rotation steps, each row followed by its count of steps:
The counts run from 0 to 127.
[ 10  17 -18 -13   9 -27  -5 -13   4  -1   1  15  21   6  19 -12   5 -19
  -6   8   0  11 -33   6   9   6 -14 -23  -2  35  21  16  -1   4  -1 -16
  -1  23  20  19 -11   1 -25   5   5  12   3   4 -15  -3  -3   1  -3  17
   8 -10  -3  -4   8 -11  11  11  -6   5 -13   7   5   8  17  10   1  -4
  -5  -7  -8   1  11  33  19   2  -4   8  -6   4 -27   8] -> 118
[  6  17   1  -9   0 -25   4 -14  18  19  -4   8   9  13  -4  12  -2  29
   3  26  15   4  10  14  26   4 -15  -1   6   6   7   2  -7  -6  -6  -6
  -2  19  15  11 -24  11  -2   2   1  -5 -15  -3  -9  10   7 -30  -6  21
  -7  -2   7  -8 -15   5  21  24  10  13   1  34 -18   7  -4 -10  23 -16
  -8   7 -12   9  -8  -8 -11   8 -11 -20  -8   8 -27   6] -> 88
[ 20  -5  -2 -12  -6   4   8  -7   6   0  -5   5   4  13   4  20 -20   8
 -11  13  -7 -15  23  23 -31   2 -14  -7 -17  36  13  -3  19 -13   6  20
 -15  25  27  32  -9   7  -2  10 -23   2   0 -10 -26   2 -17  12   1  21
  11 -11  19 -15   7  10   5 -11  -2   0  -1  20 -18  -2  -4 -18   3   7
  13  25  -8 -11  -2  12 -22  -6   5  15   9  -1 -27  10] -> 69
[  8  10   7   5  -6   0   4   5   4  12  -9  27  11  25 -12   9  -5  11
  -6  14   9  18  18 -12 -33   6 -17  -1  10  44   4   5   4  -3  17  16
 -14  28  -6   3   6   2  -7 -11   4  16   2  15 -16  -7  -8  -1  -7   4
  -9   1  10   1  -2  -8  15  11   1   4  -1  20 -17  -3   0 -11   9 -22
 -11 -17 -17 -11  -5   9  13  16   4  14  15  18   0   7] -> 37
[ 22  -7  10 -11  15 -23  16 -11  13   8  -2  27   8  -5  -2  -3  22   1
 -10  10  19  -6 -30 -14  -5  11  -1 -16   1  -2  -1   4   2   7  11   4
  -9   6  -2   7 -31 -15  15 -31 -11  10  -7   0  -1   3 -17  -6  18   8
   6   9  16   2 -15 -32  -4  -8   8  -1   2   2  -2  16  11  -1  -9  14
 -10  11  -3   1  -5 -14   1   1 -13  19  -1 -25   6 -33] -> 60
[  9 -25  35 -14  10 -23 -10   7  16   9   9  23  10 -11 -14   5  10   2
  -8  10  34  -1 -15 -12 -15 -15  -8 -14 -11   5  -1  -8   7   9   6   8
 -11  17 -11  12   5  -8  18   4  -9  -7 -11   4   0  -7   6   8   8  15
  -4   6   6  -9  -5  -4  -1 -10  22   1  31   3 -14   8   7 -22   1  -4
   7  -4 -13 -13  -4  -9  36  -2 -33  -3   4  -9 -30  -4] -> 3
[ 10  -4  12 -11  11  -2 -12 -40   7   9  26   7  11 -17   8  -4  23  -7
 -18  19  28 -20   4  -3 -20 -14  -2  -9 -13  30   7   3  25   7   6  -3
  -2  17   8  10  -3   0  -6  -4  -6 -22  -6  -5  -9  -5   5   3   8   1
 -10 -11   7 -20 -17   9 -14   2  -8 -14  23  28 -10  18  22   1 -10   0
   2  -7 -16   6   7 -16 -10 -26  -3  -7  21  10 -17  -2] -> 9
[ -7 -22 -16  -9   0  -3 -34 -11   4  -2  24  29 -14  -9   1   8  19   1
   2  11  26  10   5 -23 -19 -24  -5 -16   2  16   0   3   1  23  23  -2
   0   5   9  10  20  -1  -9  20   2  -5   9   8  -5 -10  -3   0 -15  16
  -7  -6   5  -7  -1   5 -30   9  -4   1   3   4  -3   7  13 -10  -7 -15
  -2 -22  -7 -15  19  -1  11  -5  -1  -7  31  11 -13 -18] -> 97
[ 26   1  26 -16 -22  24   7 -15  -1  36   8  11   1   2 -18   7 -16   6
   4   5   8   7  11  -9 -42  13 -12 -12  -3  26  -6 -10   8 -21  11  11
 -13  23  -5   9   3   4   8   7 -17  22  -6  -2  -6 -10  -9  39  -2   1
 -13  11   1   0  13  -3   6   6  -3  -3   7  18 -10   1  -9 -28   4  -6
   5 -10  -1 -17   3 -10   2  14 -16  15  12  -1  -7  10] -> 126
[ -5   1 -11 -18  -7  -1 -27  -7  17   8   6  16  -2 -21  16 -14   7  -6
  12  20  21  -8   3  -5 -16 -16  -6  -1   1  24   6  18   1 -10  -5 -18
  -8 -16   8  42 -12  18 -22  20 -18 -20   0  13  -4   2   7  -4  -8   3
 -17 -22   3 -22  -1 -23 -12   4   4  -1  -3  22   6   6   4  -7  10  -6
  22 -12 -29   8   9  -9 -18  -3   1   5  10   1 -11  10] -> 103
[  4 -25   3 -11   4 -14   3  12   4  19  -9  25 -12   4 -31   1 -10 -24
 -14  -3  22  22 -17  -3   3  18  -6 -21   7  15   0  11 -12  -1   6   1
 -10  -8 -21   7  -7  -8  15 -10  17   9  12  -5   5  -5  -7   6  -8   8
  -1  10  -4 -14  18 -11   0  22  -7   1   5   5 -13  25  -8  -6   2  -1
 -16 -19 -20 -17   4  20  25  22 -19   5  -6  18  12  -8] -> 111
[ -2 -10 -16   4   4  -4  -9 -16   6   2   6  19  -9  11 -14 -20   9  -9
 -21   7  19 -10  18 -14 -15   3   8 -14  12  49  -4  12  15  20  -5  -1
  12  24   4  24   3  16   0  -2   6  -5   4  -7 -11  11  -8   0 -17   1
  -5  -7   6 -32   7  22   1  19 -14 -11  -2  26 -21  19   5  12 -19 -13
 -31  -5 -24   4   4   0 -12   6   8   9  11  13 -20 -10] -> 99
[ 10  12 -25  -7  26 -18  -5 -18  -3   9  -1  14   7  -6   4  -4  15 -24
 -12  13   3  13 -32   2  13  10  -9 -22  15  33   8  24  -9  14  10 -14
  -3  17   1  -5 -14 -16 -17 -15  17   7   3  -5 -13  -7   0   1   3  12
  -7  -3   3 -11  -2 -19   0  21  -4  -5   2  22   6  23  17  14   7   5
 -13 -21  -8  -8   7  24   9  -5   0  13  11   9  -9  -9] -> 117
[ -2 -11  16 -18 -11  -7 -14  21 -13   1 -10  -7 -12  12 -19  -9 -25  -5
 -10  10   6  -6  29  -1  15   2 -25 -22   9  17  10   6  12  -7  17  -4
  -6  13  -2  21  23   0  -3  12  -2   6   7   1   6 -11 -13   8 -12  13
 -14   8   5  -1  22  11  10  -4  11  -8   0  -1  -9  -8  -4  -4  26 -12
  -3  13 -25   5   9  11  26  12 -31  23  -2   8 -21   3] -> 18
[ 10  15  -9  -6  -1   7 -10   1   0  -1   6  29  14  -1  10 -17  15 -11
  -3  22  10   2   6 -24 -27  -3   0 -17  22  28  23  13  17  20  23   5
  -9  -8   0  21   6   8 -18 -19  -8   7   7   4 -10  -5 -16  -9   2  -8
 -18  -9   4  -3  -9 -26 -13   9   2  -1 -25  14  -2  -3  25   4   0 -11
 -11  -7 -19  16   4  -3  -1   4   6  35  22 -17   0  -9] -> 42
[ 10  22   2 -11 -25 -13 -17 -25   3   2  -4  20   1  17  -4   1   6   7
  12  15  -2 -16   5  -2   0   9 -20 -17  -5   9   7  14   4  -4  16  -4
   4  24  -3   6 -22   7  -6 -11  -1   9  -4  20  -3 -14   6  -9  -3  12
 -24  11   5  15  -2 -15  19   2  -2  -4 -32  21 -14   9 -26  -7  20 -23
   0 -29  -4 -10  21  -2  10  10 -16   0 -12   9   3   4] -> 31
[  8  -9 -11 -18  14 -15  -2   6   4  11  -5  10  -4  15 -24  15 -11  -9
  -9   4   8  24 -13  -2   5   6 -15 -21  12  15   2   9  -5   8  13  -5
  -5 -14  -4  11   8 -12   2   2  18  26  12   7  -4  -4  -4   4 -18  19
  -7   3  -6   0  19   2   6  28  -9  11 -10  -6 -11  16  -6  -3  -1  -7
 -15 -12 -11 -23  13  37  37  18 -15  -3   5  24  -2   1] -> 112
[ 14  -1  -9 -17   3 -15   2  -2  -3   3  -1   3  22   8 -13  20  -4   2
   1  -2  11  10 -11  -5 -19   0  -6 -30  -2  23   7   9   4   0   5  -7
   0   1  -3  18  16   1  -7  15   7  33   0   0 -13 -10  13   4 -24  19
   1 -15  -5  -2   8  16  14  26  -6  10 -13   4 -18  12   4 -15  -9  -8
  -1  -3 -16 -23   5  37  37   7 -15 -23  12  26 -12  19] -> 113
[ 10   3 -10 -27 -11   4  -1 -10  -3  19 -15  -5   2   1 -19  30 -34  -8
 -13  11   2  -5  -8  15  -5  39  -8 -11   6   8   8  -3 -17 -23   5  -2
 -10 -14  -1   4  -3  10 -10  11 -21  28  17  -9  -6  -7   1  12  -8  17
   0  -1   8  10  19   5  -2  -3  -8   6 -14  -1  -4   1   1 -17   8  -1
  11  -2   7 -36  -3  -3   4  -5 -13  13   8  10   0  14] -> 51
[  5 -22  19   4  -4   6 -23  -5   9   5 -11  25  -1   2  -8  -4 -23 -22
  -7   3  14   4   2   7 -14  16 -23 -11  -7  26   8  15 -10   5  29  -8
 -13  17  -9 -12   7  -2   8  10 -11   0  13   5  -1 -17 -25  15   7  23
   3  -4  25   7  -5 -13  -4 -13   0 -17  -2   1 -14   2   3  -7  28  -3
 -16 -23   3 -18  13 -12  14   1 -11   5  22  16   9  -8] -> 35
[ 10  10   2 -12  11 -14   5 -21  14  18 -13   0  -3  -6  -3   2   4  17
 -11  24  29   5  11  15  37   2 -28 -12  11   1   8  -4 -16 -14  -4 -21
  -7  25   7  15 -10  -3   5  16  10 -12  -7 -13   8  11  -6 -28   3  31
  10  -2  17 -16  -9   7  21  16   4   7   5   4 -14  10   9 -11  26  -9
   1  13   0   9  -9 -13 -11  -1 -14 -16   5  -2  -9  -1] -> 89
[ 20   1  31 -14 -15   8  -4 -16  -6  11  -4   8   7   9  -2  -9 -18  -5
   8   1   0 -14  16   2 -31   6 -11 -18  -7  27   4   5  14 -16  21   6
  -9  38   4  17   1  -6   6   6 -15  12  -5   0  -1 -15 -25  32  -6   7
  -4   9   3   6  25  -6  19  -5   6  -9   1  18 -17   5 -11 -19  13  -6
   3   2   1 -13  17  10  21  19 -12  21   0  -3 -21   9] -> 125
[  9 -15  14   1  11 -10 -26  -4  19   3   7  23  -6 -13  14   8   5  -9
   8  23  30   4   6  -6  13 -18 -18 -19  -2  -2  12   4 -15  16  16  -5
 -10   9   0  -2  -4 -11  14  11  -9  -6   8   3   6 -19 -22 -11   6  39
  -9   6  19  -6  -2 -13  -1  -2  16  -1   2  11  -3   0  -3 -18  35 -11
   7  -6   9   5  23 -10  21   6 -13   3  19 -17  -4 -18] -> 91
[ 19   3  -4 -20  -7 -23   6 -19  -7  -6   0  12  13   2 -14   8  -4  18
   3   7 -10 -13 -16   4 -20   0 -14 -20  -7   4  11 -21   8   4  16  -9
   6  32  17  27 -10  -5  -4  13  -7  32  -2   5 -14   6   3  -1 -13  16
  14  -2  14  24   1   0  -2 -16  -4  13 -12   0 -18   4  -1 -15   5  -9
  18  17  10 -20   5  15  18  -5 -21   4  -1 -11 -34  -6] -> 63
[ 15  -1   3 -16   5   0 -14 -27   1   4  27   8  18  -4   7   6  16  15
  -2  14  20 -12   1  -3 -17 -24 -10 -21  -9  24   5 -10  23   5   7   2
   6  21  17  18  11   6  -9   9   4  -5  -3   3 -13  -7  13  12   0   7
  -7 -19   6  -6  -9  24  -5   1  -8   1  15   8 -11   6  21  -5  -6   0
   6  12  -7  -7   3  -2  10 -25  -5 -17  25  13 -27   7] -> 8
[ 22  -5  14 -22   0 -12  -4 -18  18  14  12   5  27   2   2  13  14   6
   6   3  29   0 -20  -1 -26  -3   8 -27  -1  21   6   6   5  -3   2 -11
   5   8   0  13  13  10  -7   7   0  24 -11 -11  -7   0   4  15  -1   8
  -8 -26   4  -8  -9  12   4  17  -5  -1  -5   1 -20  15  18 -16  -7  -4
 -11   3 -14 -21  -2  16  30   3 -20 -30  22  21  -9  16] -> 114
[  8 -10 -17 -23   9 -16  -6 -20   8  27   5  -5   2  -5 -28  15   2   2
 -18  15  26 -13   8   7  22  21  -5  -9  -2   6  -8   0   2  -9 -19 -18
   1   6   8   7   0   5  -5  -3  -1   0   2  -5  -4   7  20 -17 -16  22
  -5  -6   2 -12  -3  30  -8   7  -7   7   9  19 -11  12  11   1  -9 -12
   2   4   3 -16 -12 -12 -14 -18 -22 -15   3  14 -26   2] -> 83
[ 10  21   2 -15 -32 -22  -6 -23   9  28  -8  10  11   9 -28   0   4  14
  -2  13   7  -1   5 -10   2  24 -17 -12   9  10  -1  10 -10 -20  -8 -21
   3  36  -7  -2  -7   7 -10  -6   1  14  -5  12   0   2  15 -14 -17   8
 -20  14  -4  11 -13  -4  19   6  14   7 -23   9 -16  -5  -7  -8  21 -20
  -4 -20  -1 -13   5 -14   4   8 -16   4  -6  10 -15   6] -> 32
[  6  10  25 -27 -26   7  -2 -27  -5  22  15   2  -6  -9   6 -13   1  10
   7  14  17 -24  21  -6  -3 -19 -21 -21  -4   5   5   1   6 -29  13  -4
   1  21   8  36  -5   8  -7  22 -17 -18 -13   9   7  -2   3   7  -3   1
 -13  -4  12  -9  -2 -10  14   0   5  -6  11  17 -13  -7  -5 -16  10  -5
  21   8 -14  16  12 -26 -14  -6 -24  -1   4  -4  -6   7] -> 14
[  0  22 -23 -14  11  -9  -5 -17 -13   4   5   6  -6   0   8  -8 -12  -8
  -6  26 -11  -1   7   3  20  -7 -22 -15   7  28  14   3  13  -7  10  -5
  -9  28  29  30 -10   4 -21   9  11 -17  -5  17 -19 -12  -7  -1 -11  15
   1   6   2 -11  15  -4   8  10  -1  -3   9  25   6   2   4   5  19   0
  14   0 -18  17  17  16  -6  -1  -1  21  -3   1 -24  -2] -> 12
[-11   2   0 -18   4   4 -17   1  -7  12  -4   5 -13 -11 -37 -19 -29 -19
 -26  28   3  -4  22 -10  14   4 -16 -19  26   7  -4  10 -10   0  16 -10
  -7   4  -9   9  17 -12  -3  11   7 -13  11   4   6  -7  -3   1 -16  13
  -6  23  -4 -15  27   4   5  -3  14   6  15  14   5   4   0   0  35 -11
 -12  -1 -16   9  19  -2  16   7 -18  34   6  -9 -13  -6] -> 17
[-14 -12  -6 -20   9  -1  -1   7   4  16  -2   9  -1  -6 -40   2  -1 -10
 -33  25  26  11   0 -14   8   5 -14 -14   9  19  -3  12 -11  -1  11  -3
  -5 -18 -22  13  18   3  -8   3  10  -9   6  20  11  -3  24  -6 -12   7
 -15  -7   7  -8  -8  15 -16  22  -6   6  18   1  -5  18  21   5  -5  -7
  -1 -14 -19  -4  -6   0  22  -5 -16   0  22  30   8 -10] -> 22
[  6 -23  -3  -9  -1  -5  -1 -28  -2  27 -11  14 -27   6 -16   5  11  13
  -4  -6  24  24   1  -7   9  -2 -20 -26   5   2  -7 -19  -6 -16  17  -7
   3  33   3  19  17  -4   9  23  26   6  -5   6   5  -1 -27  18  -9  21
  21  16  10  -4   6  26   6  19  -1   5   0  -1 -20   8   0 -13  -3 -13
  -4   3   1 -15  13  -6   4   7  -5  -5  14  12 -13 -19] -> 95
[  6   0 -34  -9   8  -2  -7  -7   3  -9  -7  19   0   3 -31   9 -14  -5
 -32  21  -5  -5  -2   9 -10  14 -10  -5   8  23   6   1  -3  13  12   4
 -17  23  23  -4  -4  -5   1  -2  -8  -3  23 -13 -26   3  -9   0  -3  18
   9  10  14 -16   8  -1 -15 -27  -3  14   9  28   0  14  12   7  12   0
   0   0   7 -18  -3   0  -9 -21  12  17  10 -12 -23  -3] -> 67
[ 13   2  -3 -22  10  -8  -3 -27 -11  -4  19   9  14   3  -3  23   1   8
  -8  16   0   5  -4   0  -6 -15 -16 -23  -6  18   3 -14   8   0  21   0
  -1  26  20  14  23  -2 -13  17  13   4   3   5 -22 -12  15  15 -11  14
   0  -3   2  -7  14  22  -4  12  -5  15  14  15  -8  10   8   0  -1  -8
   4   0  -4  -5  10  10  25 -10 -15 -26  32  16 -31  -5] -> 7
[ 24  15  10 -21   3 -16  -2 -33   3   0  10   9  27   6  36  -9   7   0
  19   7  -4  -7 -17   4  -7  -4 -19 -26  -6  31  11  10   4  -3   1  -7
  -2  32  13  31 -24   2 -17  10   0   6  -6   1 -10   5 -15  11  -2  14
   0 -22   4   9   2 -17  17  17  -5  -9 -15  12  -7   9   8  -7  10   9
   4  -1 -10   5   8  21   7   5 -10   9  -3   6 -21  13] -> 119
[ 10 -16  19  -6   2  -7  15   6  37   4 -11  18  18   3 -18  -1 -16  -5
 -21  15  17   6  -5  19 -17  12   6  -3  -2  34   6  21 -13   7  18  12
 -16 -23 -17  17 -27  -4  16 -20 -15  -3   5  -5 -16  16  -8  -7   7   6
  -8 -15   9 -10 -18 -21  -9  -5  -2   6   1  18 -19  16   7 -22  -5  14
  -7   1 -24  -2 -20   2   4   3 -10   4   5   4  28   4] -> 54
[ 11 -12  -6   0  19 -16  -6  -5  15  -6  12  17  -7   7  16  20  -3 -14
  -6  29   4 -11  10  26   9  -3 -13  -5 -21  20  22  17  -7  15   9  17
 -18   0  16   3 -34   7  10   5  -8 -20  10   9  -9 -15  -2 -14   1  25
 -17  -9  19  -7  -3  -9   1   8 -11 -15 -12  27 -15  10 -10 -12  13 -13
   7 -15 -12  -8   5   6  -4  -5   2  -9  -7  13  -4  -5] -> 86
[ 20 -13  19 -24   9 -20 -19   1   5  18  16   4  10  -7   0  20   2  -2
   6  18  21   1 -12  -9  -8 -14 -16 -17  -3 -11   6  -5   3  -6   7  -5
 -10   6   4   8  11 -11   2  10  -7  15  -3   4   4 -14  11   5   5  26
  -8   4   6   0   7   0   5   5  24  11  23  -1  -6   6  -1 -22  17 -15
  15   3  -1 -18   7   3  35  -3 -39 -10  13 -12 -36   6] -> 2
[  3  -1 -24 -39 -14   4 -14 -32  -8  19  -1  17  -5 -17   3 -11  -5  -7
   7  14  -1 -12 -22  -5 -10  10 -14 -21   6   0   0  -4  -5 -15  14 -19
   0  -7   5  29  -7   5 -19  19  -8  11  14  17   1  -8  -2   6  -2   3
  -5  -2  12  17   0 -21 -22  -6   0  10 -27  -6   7   1   3 -12  -1   5
  28 -11   2 -20  16  -8  -2  -6  -1  30  15 -14   5 -14] -> 46
[  3   9 -17 -24  -8  -3  -1 -12  -4  21 -13   4 -20   4  -3 -12 -20 -11
   1  15  10   1  14   6  27  23 -13 -29  23   1  -1   5  -4 -15  -7 -16
  -3  -9   2  28 -13   2   3  12   6   1  12 -20  12  -4  -9   6 -20   9
  -5  10  -3 -16  29  -6  23  27   0   1 -12  18  -3  13 -17 -11  30  -9
  -6  -9  -8   4  27   9  -5  22 -12  25  -8  -2   1   1] -> 106
